Each path below is one point turned by a fixed rotation once a step. After each direction that follows a path, write how fast that rotation turns it, in degrees each step (0 if it stays still).
Each turn is a multiple of 5 degrees from 10 to 175, or 0.
Each row of a path follows its step; steps can be skipped.
path 1
step 0: [  7  20   4  17  -4  -7  -6   9  -1  -4  20  12  -5  -8  19  -4  11  15
  -4  -2   6 -24   6  20  -5  16   9 -19  25]
step 1: [  5   2   4 -13 -17  -6 -10   4   4 -24   6   8   0  -5  -5  10   0 -16
  10  18   3  -3  -6   9  22 -11 -24 -21  32]
step 2: [-13  13 -11  20  17 -11  -9  17  -4  12   9   7   2  -2  22  20  10  -5
  -1   4   7 -24  -1   5  12 -10  11 -15  25]
step 3: [ -8  16 -13  -9 -18 -20 -10   5  18 -11  -2   8 -12 -13 -25  13 -20  -7
  -9   9   6  -7 -16   2   6  -6   0 -17  22]
step 4: [-13  -8  -7  18  11 -10 -25  13  -3  -4  -6 -12  -8  11  24  -5  -2  12
 -11  20   0 -13 -20  10   7  -2  10 -21  18]
step 5: [ 10  24 -21  -8 -19 -20  -8  12   9 -12   0 -13   3  -3 -16   3  -2  17
   6  14   2 -17  -2   1  13  24   0  -4  23]
step 6: [ -1   1  18  30   3  -6 -14  17   2 -12   4 -19   1  20  -1 -10  -3  -3
 -10   7  10  -4   3  17  20  -7  -5 -12  30]
step 7: [  9  17  -6   0  -2  -7  -9   0 -12  11   5   6 -20   6 -12  22  -1   0
  11  12  15 -20  -4   2  12  28  -9  -5  31]
step 8: [ -3   0   9  10 -17   5  -9   6   4  -3   5   2   1  -8  12   0 -14   1
 -20  -5  15  -6   8  29  -1  -7  -1 -20  40]
step 9: [-12 -14 -11 -16   1  -9 -18   2  -3  -6   7  18 -12   6  -2  10  10   8
  22  20  13 -20  -2  -7  12   2  -8 -18  29]
Speeds:
[  4   6  -2  -8  -9  -3  -2  -4  -1   0  -7  -1  -4  -1   0  -5  -8  -7
  11   4   0  -2   0 -10  -1  -4  -5   5   4]	175
[ -1  -3   2   6  -1   9   3   2   2  -7  -4  -9   2   2   7  -1   0  -6
   0 -11   0  -7  -7  -3  -6  -4   4   2   7]	170
[-4 -2  7 -6  1  0 -9 -7 -1 -9  4  0  4  6 -6 -8  0 -4 -7  0  4  8 -4  1
  1 -9 -4 -2  2]	145
[ -6  -2   3 -14   2   3   0   6   8   2  -3  -1  -6   0   5  -6  -5   8
  -1  -3   7  -1  -1  -5   2   3   7  -7  -2]	70
[  7   0   1  -4  -9   7  -3   0 -10   1  -2   4  -1  -3   7  -1  -2   4
  -4   6  -3   2 -13   9  -5   4   2  -1  -2]	95
[ -1   9  -5   1   6  -5  -1   3   9  -1  -5  -6   3  -5   1   3   2  -3
  -4   8  -5   2 -12  -3   1  -6   2  -2  -7]	40
[ 0 -1  9  5 -7 -2  6  0 13 -4 -4  9  6 -8 -2 -3 -6  1 -5  3 -1  2  1  1
  0  2  2  7  5]	145
path 2
step 0: [ -1 -11   1 -13  -9  19 -10  12  34   1 -17 -10  -8  13   6  18  -2   3
  -8  -5  -1  17   7  -1  25 -17   2  29   0]
step 1: [ -6   5   0  -5 -16  14   6  20 -10 -25   6   1   2  27  12  -1  11   4
  -5  -7 -23  10   7  -9   7  -3  22  32 -11]
step 2: [ -9  -8  19  -1  -3  21 -21  24   5 -15  -1 -13 -10  10  -4 -19  -2  -5
  13  24   3  -2  17  -5  -8   6  -4  36  -1]
step 3: [  9  -6   2 -12  -4  21   3  18   6 -14 -12  23  -9  12   4 -11 -23  29
   7   1  11  -3  16   3  24   0  -7  21 -11]
step 4: [-12  -8  -8   8  12  18   0   9 -20 -32   1  15  12  15   8 -28   8  18
  11   0  -4 -14  -8  -8   2  21  -5  13  -9]
step 5: [-17 -32  -3  -8  18  19 -17   6  27 -11  -3  -1  -3   2  10 -12   5   5
  15  16  18 -11  -2   5   6  15 -24  -1  -2]
step 6: [ -8 -16 -32 -15  -5  14  21   1  20 -18 -12  18   7  12  22   1   1  12
  -2  -9   0   8 -11  10  20   1 -16   1  -4]
step 7: [-20 -17 -17   0  -1   9   4  -1   0 -28   4 -17  -3   6  28 -12  26 -17
  -3  14 -19   2 -16  -7   3   7  -8   7   9]
step 8: [ -4 -28  -5 -15  -3   5   3  14  21  -2   3 -11 -19   0  22  11  -6 -16
   0  29  -8  14   6  16  15  -9 -16  17   0]
step 9: [ 11  -3 -22  -2  -7   4  22   6 -18 -13 -11   8  -3  12  12   2  -7  -1
  -5  10 -27  17  -2   6  21 -12  -4  38   7]
Speeds:
[  3   6  -8  -4   4   0  -9   2  -3  -1   5   1  -8   1   6  -3   0  -8
   1 -11   5   0  -6   2   0   0 -10  -2  -3]	40
[  5   0   4   4  -3  -1   5  -2  -9 -12  -3  -5  -2   1   3   3   6   2
  -6  -8  -4 -10  -5  -5   6   0   1  -3  -6]	125
[  1   6   5  -5 -14   1   6   5  -1  -4   2  -5  -8  -6   6  -8  -4  -7
  -1   4  -3   6   5  -1  -3  -4   1   0   1]	55
[ 2  8 -6 -3  2  1  3 -9 -4 -1  4  6  3  9 -1 -7  4  5  4  1 -7 11  0 -5
  5 -6  2 -4 -4]	130
path 3
step 0: [ 26  -7   4  -7 -20 -13  17  13   0   4 -16 -23  -6  23  10  11  -5  -6
  -1  -6  -6 -24  12  -3   1   7  -3  12 -10]
step 1: [  1  17 -15  -1 -28   2 -15  -2  -6   3   0 -21  -4  10  -3  -5   7 -10
 -15   0  -4 -21  -2  -6   0  12 -26   1 -23]
step 2: [ -7   7  21  -8 -23   1  -9 -11   4  22 -15  12 -10   5   3 -11 -13  12
  -5  -3 -19 -19 -19 -11   8  -2 -18   4 -10]
step 3: [ -9   5  10  -6 -11  -3 -18  -1  25  10   1 -24   1   0   7  23 -15  -3
   5  -1   3 -12 -33  -9   1 -18  -8   4   8]
step 4: [ 10   0  11 -23  -7  -8  -7  17  14   3 -23 -19   0   0  11  12   1  11
  -1 -18   3  -4   1 -13 -14   6  -1  32   7]
step 5: [ -4   0 -13 -15  -6   9 -24  23 -16  -9  12 -21  -9   5  19  -6   8   3
  -8 -14  -6  -6  -8 -10 -15   2 -23   9  -5]
step 6: [  6 -17   4  -3  -9   3  11   4 -12  12   0   0 -20   7  24  -6  -8  15
  -3 -25 -23 -25  -7  -3   4 -13  -9   2 -12]
step 7: [  7   0 -15   3 -10 -11  11  -1  10  -3   3 -26  -5   9  14  14  -8 -13
   3   6  -2 -38 -26   3   4  -8  -4   2 -14]
step 8: [  7  12  -3 -19 -26 -12   9   0  11  15 -16 -14   0   2   3  -6  -6   6
  -7   4   7 -20   0 -10   8  25  -3  25 -12]
step 9: [-13  17   6 -11 -26   0 -22  11  -8   9  11 -17  -1  18   1 -11  -9  -1
  -6  10  -6  -2 -18 -21   5   9 -21   2   5]
Speeds:
[-1 -3 -1  8  6  7  1  2 10 -5  1  3 -1  3 -1 -4  2  8 -1 12  3  4  9 -5
  2 -7  1  1 -4]	0
[  6  -1  -3   1  -8   6  -4  -1 -11  -2  -3  -1   9   6   0  -2   7   5
 -14  -1   2   7  -2  -2   3  -2   2   1   1]	90
[  2   4  11  -5   4   9 -14  -3   6   0  -8  -1   1  -4  -8   7   2  -1
  -1  -2  -3   4   0   2   0  -3  -4  -2  -2]	45
[  2  -6  -6   9  -3  -3  -3  -8   0   0  -6   6  -2   0   2  -4   4  -5
  -1  -5  -1  -5   2   8  -4  -6  -9  -4 -10]	70
